One vector is turned by the same rotation once a step. Each row is the vector after some number of steps, and that number follows the row.
The counts run from 0 to 854.
[  9  -6  11  -1 -34  13 -46   6  23  10  -3   2 -11  33   1 -53 -24  19
  -3 -32  -1 -16  17   1  13 -20 -23   8  17   8   4   2  -7  18   9 -31
 -27  -6 -30 -13   5] -> 150
[ -7 -16  -7   2  -4  11  -4  12  14  26  -7   6 -26   0  -9  -7  -4  -3
  24  -3  17  19 -49 -16  16  -9 -54  32  -6   8  18   5  42  19  18 -22
  38   6   6  14  -8] -> 311
[  5   6 -12   5  -5  17  23   8  28  34  32   3   0  21 -15 -20  11  35
  24  -1   4  30 -30  -2  24 -14 -65  15 -17   0  -5  12  31   9  30 -16
  38  -8  -4  13 -10] -> 581
[ -5   8 -20   7  11 -21 -48  13  17 -27  28  20  29  -3  31 -34  -8   8
   2   8   0   2  12  -5  -6  23  24 -29 -28   2 -17  35 -34 -15 -28  -6
  11 -13  15 -26  18] -> 55
[ -2  13  -3   6 -24  -1 -18 -11  34  33  17   8   1  30 -24  -1  -3  15
  21 -22 -14  54 -12  24  26   3 -45   0   5   3   1  30  11  21  16 -44
 -17 -13  -4   8  -9] -> 148
[ -3  18 -21   5 -10   3 -44 -12 -12 -34 -39   4  -1 -17 -16  24 -10  -8
 -14  21  -4 -25  18   5 -20  54  12  32  31   8 -11  -2 -31 -25  -8  11
  15   2 -25 -11   4] -> 681
[ 18  -6  -8 -18  16 -18 -17  10  -1 -15 -11   9  -4  33  21  -4 -25 -37
 -32 -23   2 -10  36 -28   7 -21 -32  -6  14   1 -12  -6  11  -6  -5  42
  11  -9  35 -28  43] -> 258
[-47 -19  21   7  16 -15  -7  16  -6 -32  19  20  16  69   9  -2  18 -12
  -7 -18 -14 -21  34   8 -30   0  12  -9 -11  -1   8 -25 -26  21  -9  24
 -22 -23  -1  -1  -2] -> 558
[ -4 -10  21   1  12 -13 -15 -28   9 -13 -10 -23 -22  20 -42  58  10 -22
  -5   1 -12  35 -10   8  14   1 -19  22   5 -45  12  26   4   0 -11 -10
   3 -28  19   3 -24] -> 184
[ 55  16  -3  -6  -6 -28  11 -35  42  23 -13   5  27 -16   7  -2  23  13
 -39 -17  -5   3  16   6   4  -2 -33 -13  10  33 -41 -15   9  12  37 -13
  -8 -14  -1   7  23] -> 297
[ 22  17 -21   2 -13 -12  24  14 -13 -59  17 -17   1 -12  20  19   4 -16
 -14   0   9   6  19  15 -16  39  29 -19  -7 -14 -26 -10   8 -16   1  17
  47  -8  33 -19 -23] -> 483
[ -5 -14   0  21  25 -27  17  -2  -3 -12 -14   4 -23   1  20  15  11   4
  15  82   1   8 -19   1 -16  -8   0  16  -3  27 -13 -31 -12  11  20 -16
  31  43  10 -10 -20] -> 671
[  2  12  16  11 -16   9   5  29  -7 -38  23 -32  -5   0  -4 -31  11  24
  23  35  -6 -34   0  15  -5   9  35   3 -19 -25   2  -2 -37 -21  -6 -24
  12 -17 -29 -25 -42] -> 278
[ -7  -1  17   1  11 -13  -4 -30  32   0  13   3  -5  29  32 -17  35  28
   8  38 -18  -5  -7   2 -15   6 -17 -12  -2  16 -58 -24 -27  -5  20 -41
  30   3  -9   3  20] -> 364
[  0 -28  14 -13  -9   3  18 -10   7   8  11  -2  26  56   5 -10  23   3
 -15 -48 -11  13  -7   8  13  -3 -13 -35  39   4 -31  -2  39  20  14 -11
  26   4  20 -12  -1] -> 215
[ 16  24  -1  15 -18  -8  -9 -25  18   6   7 -10  32   0 -45  21  26  16
  -2  -2 -21  19   7  26  13  30  -1 -15  24 -30 -23  56  -3 -27 -11 -29
  11 -10  -7  -5 -31] -> 724
[-13 -16 -15  22 -35  -7   0  34  -5 -27  -2  22  25 -12  -1 -21  -2   3
  -8  -8  -1 -43  31  21 -35  32  13  -5  25  31   6 -25 -11 -12   1   7
   3  33 -29  -7 -19] -> 518
[ 15   7 -11   6  -4  20 -28  11   7  10 -32  -7 -23 -27 -15 -43 -21  31
   2  10   7 -43  -7 -22   4   0 -37  54   6  10   4   1 -22  -1  16  -8
   2  -8 -48  -1  16] -> 813
[ 25  -1  10 -11  -6  19  27  10 -14  -1  -5 -42  24   4 -20 -14   9 -11
 -18 -54  11 -37  15 -10   4 -30   5  10  -2 -23  26  -7   7  22  -8  35
 -19 -47 -15   5  -3] -> 343
[ 35 -18 -25   4  13 -16 -23  -2 -20  12 -52 -24  -7  -5 -22  22 -32 -27
 -14  14  10  15 -18  -2  34 -21  -5  20  28 -11  15  32  11  11 -21   8
  32  20  14  -9   1] -> 535
[ 24  -9  20 -18 -25   5  13  25 -23 -19   0 -42 -56   8   4  -6 -21 -27
  -1 -21  13   2  -6 -21  20 -26 -16  26   4 -12  25 -33  27  25  20  -7
   6 -23  28 -26  14] -> 619
[ -7  -6  17  -4 -23   3 -36  -5  36  33  12  -4   0  49 -14 -33  -4   9
   9 -37 -17  17  -2   3  18 -21 -51   4  15  12  13  16   7  30   8 -41
 -28 -19 -14   9   5] -> 149
[  4   7 -32  13  10 -13 -33  30  -8  -6  -6  11   8 -14 -14 -23 -24  -1
  13   3  10 -13  11  -9   5 -22   7  11 -46 -16  38  40 -25  -4 -38  31
 -18 -37   0  -6   5] -> 193
[  4  22   5   7 -18   8  23  -1  24  43   1   7  43  21 -41   3  29  25
  -1 -34  -7   1  17  20   8  -1 -34   2   0   7   9   9  17  11  17  20
 -22 -26 -19  20 -37] -> 653
[-23 -41  22 -14   1 -21   0 -21 -10 -16 -27  -9  13  37 -10  44  15 -53
 -28 -19  -4   1   4  28 -16  10  13  -5  17  13  11 -31  14  21   0   2
 -13   2  31   2 -12] -> 251
[ 16   6 -14  -4  -2  -6 -21  14 -17  13 -30  11  -5  10   5  10 -48 -18
 -16 -21  22   4  12 -22   0 -14 -39  27  16  33  26 -13  10  17  14  63
   8   4  12   2  35] -> 29
[ -9 -33  37  13 -17  -6  21   3  -9 -10 -17  -4   3  31   1  19   3 -18
 -25  -7  -8  -4  12  33   2   2  12 -10  55  29 -10 -48  12  34  13 -16
   1  35  -2  -8 -17] -> 522
[ 44  18   5 -11 -45   9 -17 -12  10   1  -1 -41  -7  19 -16 -17 -13  22
  -6 -16  -6 -13  18  20  25  11   1   0  38 -14  -8  13 -23  -7  -7 -54
  -8  -9 -27 -33 -11] -> 145
[  1 -19  20  10  -7 -21  34  -6  12   8  -5   7 -18   6  27 -12  10   7
  17  31  12  14  -6  20   0 -19 -19  10 -18  47   3 -50  -3  43  46 -21
 -19   7  -4  13   7] -> 160
[ 62  27   5 -19  11 -11  26 -29   1  -9  -1 -55 -23  -3   6  14  17  -2
   4  20   1  -5  -1 -10  11 -23  -7  19 -31 -31  -7 -13 -13  -5  15   1
  10 -48  14  -7  -1] -> 267
[  2 -21  -6  31 -29  -2 -24  35  -3 -15   5   2 -12 -17  -9 -19 -24  19
  11  33   2  -3 -11  24  11  14  25  -3   8  -4  10  15 -12  -4  -7 -61
  23  36 -13 -29 -35] -> 590
[-32 -61  28   0  31   2   3  11 -11 -18   3 -21  -8  42 -13 -12  27 -28
  14  -4 -15 -20 -27   4  -3 -19  22  10 -12 -35  17   1   7   3 -31 -18
  16 -18   5   0 -26] -> 47
[ -6  19  -7  32  18   7 -11  13  -5  32   4  14  35  34 -26 -37 -12  27
  27  13   2   5 -17  11  24 -31 -15  28 -19   8  37  38 -27  19  -7  16
  10   3 -36   2  -3] -> 504
[ 12   8  -2  30 -30   2  46  23   3  28  14 -10  14  10 -31  18  -1  27
  13   4   8  25 -15  30  34 -20 -23   8   5   8  25   0  20  21  19   6
  14  19   1  -5 -55] -> 76
[-14   0 -19  19 -22 -11   6  34   6 -18  -7  32  34 -27 -17  14   1  14
  -5   3   2 -19  13  39 -34  42   1 -23   9  22   5  -3   0   2   5  13
  13  36 -11   4 -44] -> 519
